Some points, each followed by its number:
[-41. 28. -84. 52. -43. -45. 0. -47. -24. 52. 29. -10. 31. -63. 27. -13. -17. 43. 62. -43. -26. -67.] 0
[-17. 9. -24. -26. 3. -19. 4. 1. -20. -2. -3. -15. -28. -11. -65. 31. -30. -19. 22. -11. -21. -26.] 1
[82. -4. 53. 45. -41. -20. -95. 110. 127. 102. 59. 127. 21. 111. 127. 85. 101. -17. -20. 127. 46. 78.] 2
[-11. 13. -19. -20. -1. -13. 2. -3. -15. -6. 5. -13. -24. -9. -58. 28. -21. -10. 14. -9. -26. -19.] 3
[-14. -19. -7. 5. 6. -26. 4. 4. -11. 9. -18. 5. -11. -39. 4. -19. 0. -9. 9. -22. -2. -10.] 4
[-11. -47. -13. 2. -24. -17. -47. 18. -9. -51. -52. -26. 24. -6. -14. 4. -38. 8. -12. -41. -32. -46.] 5
[-12. -12. -11. -13. 10. 7. -16. -14. 20. -31. -24. -21. 9. -41. -18. -19. -29. -6. 21. -39. 6. -13.] 6
[0. -20. -29. 22. -10. -7. 50. 19. -107. -4. -28. -37. -9. -7. 15. 57. -10. 49. -11. -91. 43. 28.] 7
[85. -57. 3. -21. 44. 5. 47. 51. -85. -46. -26. -29. -8. 0. -55. 17. -7. -11. 6. -46. 8. 11.] 8
[-42. 22. -32. -17. -12. 15. 1. -28. 13. 8. 5. -5. 33. -7. -13. 3. -51. -3. -21. -39. -4. 2.] 9
[-11. 31. 24. -34. -54. 17. 18. -7. 21. -12. -24. 31. 45. -8. -63. -22. -64. -9. -27. -14. -56. 4.] 10
[-13. 5. 63. 15. -18. -26. 13. 68. 46. 107. 32. 127. 4. 35. 127. -23. 76. -10. -25. 108. 69. 83.] 11
[-23. -35. 19. -17. -14. -10. -53. -62. -55. -51. -25. -21. -12. -70. -11. 25. -23. 5. 9. -48. -6. -65.] 12
[-15. 27. -27. -4. 17. -18. 5. 11. -9. 18. -24. -21. 10. 7. -30. 45. -24. 4. 26. 18. -3. -3.] 13
[-8. -27. -1. 11. 9. -36. 8. 13. 2. 8. -9. 18. -15. -21. 18. -12. 6. 3. 34. -22. 2. 17.] 14
[-19. 20. -31. 28. -3. 31. -67. -50. -14. -36. 15. -7. -31. -2. -76. -22. -29. -8. -63. -11. 8. -32.] 15
[95. -7. 60. 52. -41. -22. -104. 127. 127. 122. 67. 127. 24. 122. 127. 98. 114. -24. -22. 127. 50. 91.] 16
[100. 18. -28. -121. 16. 40. -61. -82. -127. 4. 5. 81. -34. -10. -52. -61. 55. -19. 0. -74. 85. 94.] 17
[38. 11. 54. -12. 31. -27. 17. -21. 27. 15. -5. -36. -25. 46. -55. 21. -45. 71. 26. -69. 15. 26.] 18
[-5. 9. 1. 13. 25. -22. 2. 24. -5. 7. -10. -17. 71. 20. -66. 7. -49. 30. 20. -23. 0. -38.] 19
[-7. -34. -4. 4. 28. 16. 16. -28. -63. -9. -24. -34. -18. -41. 29. -30. 8. -36. 10. -16. -33. -16.] 20
[-31. -7. -58. 5. -37. -5. 6. -19. -50. -19. -18. 4. -5. -25. -35. -15. -9. -4. 5. 19. -1. -44.] 21
[10. -14. 12. 2. 4. 1. 29. 26. -12. 34. -10. 45. -31. -8. 70. -20. 31. -18. 18. 12. 17. 18.] 22
[39. 12. -38. -23. -7. 0. -24. 45. 24. 6. -13. 33. -10. -26. 22. 41. 34. 20. 3. 86. 6. -45.] 23
[-11. 19. -13. -14. 14. 28. -11. -4. 17. -25. -8. -34. 28. -35. -15. -33. -14. 15. 1. -28. -12. -24.] 24
[-11. -6. -8. 10. 7. 27. 14. 32. 13. -27. 6. -36. 1. -14. -47. -19. -26. 29. 4. -3. 21. -36.] 25
[45. -48. 1. 23. 24. -42. -77. 90. 85. 51. 17. 127. -10. 73. 100. 65. 69. 8. -17. 78. 52. 25.] 26
[-44. 11. -15. 9. 0. 3. 45. 7. 38. 36. 9. 24. 16. -24. 52. 33. 55. -64. 28. 27. 2. 7.] 27
[-17. -18. 18. 1. 13. -2. 20. -6. -18. 39. -8. 55. -27. -13. 63. -23. 9. -7. -8. 24. 14. 36.] 28
[-21. 1. -3. -31. 21. -31. -21. 11. 8. -24. -8. -40. 13. -64. -63. -66. -20. 25. -24. -28. -26. -4.] 29
[-9. 23. -3. -11. 1. -8. 3. -3. 3. 7. -7. -35. 38. 8. -43. 14. -39. -19. 2. -15. -1. -4.] 30
[14. 30. 10. 20. 9. 10. -11. -42. 17. -7. 11. -77. 26. -102. -59. 27. 17. 17. -18. -19. 2. -62.] 31
[-13. 24. -17. -12. -5. 13. -7. 0. 3. -7. -19. -32. -11. -11. -23. -15. -21. -14. -8. -10. 1. -29.] 32
Which two points above are nearest to each new point? Their numbers follow each, nearest first.
[-10. 18. -10. 0. 0. 16. -6. 1. 0. 0. -5. -25. -5. -4. -16. -11. -19. -9. -6. -14. 14. -32.] 32 24
[-47. 33. 2. 2. -11. -4. -11. -15. -46. -43. 2. -43. 3. 50. -37. -34. -21. 4. 0. 7. -28. -33.] 32 30
[-18. 30. -27. -4. 17. -24. 7. 13. -8. 22. -28. -20. 12. 8. -32. 50. -27. 5. 31. 21. -5. 0.] 13 30
[-25. -35. 19. -18. -16. -16. -37. -51. -51. -42. -27. -19. -15. -60. -4. 23. -20. 1. 15. -40. -7. -51.] 12 6
[4. -42. -2. 15. 26. 17. 19. -38. -68. -4. -12. -30. -30. -49. 51. -27. 6. -31. 19. -12. -38. -22.] 20 4
[-17. 17. -25. -1. 7. -31. -1. 17. -3. 28. -30. -6. 0. 1. -27. 49. -18. 4. 29. 25. 5. 1.] 13 3
[-14. -9. -6. 11. 8. 33. 17. 39. 15. -27. 8. -36. -4. -15. -49. -20. -24. 31. 6. 2. 27. -39.] 25 32
[94. -9. -15. 54. -4. -22. -99. 63. 124. 28. 25. 85. -2. 109. 87. 49. 27. -4. -14. 77. -1. 22.] 26 2
[70. -17. 8. 57. -67. -9. 42. 13. 5. 47. -40. 12. -3. 15. 96. -73. -18. -12. -1. -57. 24. -11.] 22 14
[-21. 60. 5. -26. -96. 1. 49. -17. 18. -1. 25. -46. -47. -10. 3. -39. -35. 19. -102. 33. -54. -101.] 32 10
[-39. 26. 9. 10. -37. -26. -13. -23. 15. -15. -27. -50. -10. -29. -42. -17. -34. 14. -7. -12. -25. -14.] 32 6
[-24. -30. 14. -13. -14. -9. -49. -56. -49. -47. -26. -21. -11. -63. -17. 22. -24. 4. 7. -44. -6. -58.] 12 6
[2. 5. -12. -3. 16. 18. -2. -1. -17. 1. -1. -17. -3. -1. -2. 4. 1. -2. -5. 2. 6. -6.] 32 4
[-10. 19. 1. -6. -1. -11. 4. 5. 2. 5. -12. -40. 52. 10. -60. 9. -46. -15. 4. -21. -5. -4.] 30 19
[54. 8. 29. -19. -11. 14. 35. 37. -17. 36. -13. -10. -58. -15. 74. -36. 81. 3. -22. -2. 30. 45.] 22 28
[29. 75. -16. -42. 29. 14. -63. 85. -61. 34. 16. 8. -30. 68. 72. 127. 61. -65. 6. 127. 88. 54.] 23 26
[70. 8. 21. -88. 0. 33. 77. 77. 16. 33. -96. 43. 106. 59. -77. 21. -84. 127. 108. 41. 12. -75.] 19 13
[-6. -40. -98. 3. -27. 34. -28. -50. -7. -90. -32. -5. -59. 117. -127. -34. -127. -27. -13. -124. -29. 25.] 15 5
[-24. 4. -2. 16. -3. -2. -11. -21. -9. -20. -17. -14. -9. -4. -38. -10. -13. 2. -4. -17. -10. 0.] 32 3
[-7. -5. -13. 2. 6. 5. -10. -14. 11. -6. -47. -20. 14. -57. -32. -12. -39. -2. -5. -27. -15. -26.] 6 24
[64. -33. 11. 57. -23. -11. -54. 38. 106. 54. 16. 75. 4. 60. 23. 93. 18. -32. -37. 71. 4. 29.] 26 23
[-11. 23. 18. -35. -48. 15. 12. -8. 16. -13. -20. 22. 36. -8. -58. -18. -53. -9. -25. -7. -47. 0.] 10 30
[-35. 8. 78. 6. -15. -19. 39. 61. 19. 104. 29. 127. -6. 15. 127. -39. 70. -7. -27. 96. 71. 91.] 11 28
[-22. -32. 15. -16. -11. -7. -48. -55. -45. -47. -25. -22. -8. -67. -12. 19. -25. 3. 10. -46. -4. -58.] 12 6
[-4. -37. -9. 6. -24. -12. -46. 12. 1. -47. -42. -22. 24. -4. -18. 8. -29. 11. -11. -32. -30. -34.] 5 6
[-19. -6. 3. -6. -1. 10. -14. -14. 12. -6. -16. -32. -5. -53. -7. -5. -19. -14. 19. -44. -1. -11.] 6 4
[-29. -4. -11. -9. -5. 40. 1. -24. -11. -9. 3. -23. -6. 10. -35. -30. -26. -1. 17. 10. 3. -24.] 32 25
[-11. 26. 18. -31. -42. 15. 16. -8. 19. -12. -23. 23. 39. -9. -62. -18. -58. -8. -22. -12. -50. -4.] 10 30
[-34. 9. 75. 6. -21. -26. 35. 67. 30. 117. 32. 127. 4. 21. 127. -36. 82. -9. -27. 110. 80. 89.] 11 28
[-36. 18. 59. -1. -16. -16. 31. 59. 26. 100. 23. 122. 4. 17. 110. -19. 66. -6. -27. 90. 51. 63.] 11 28
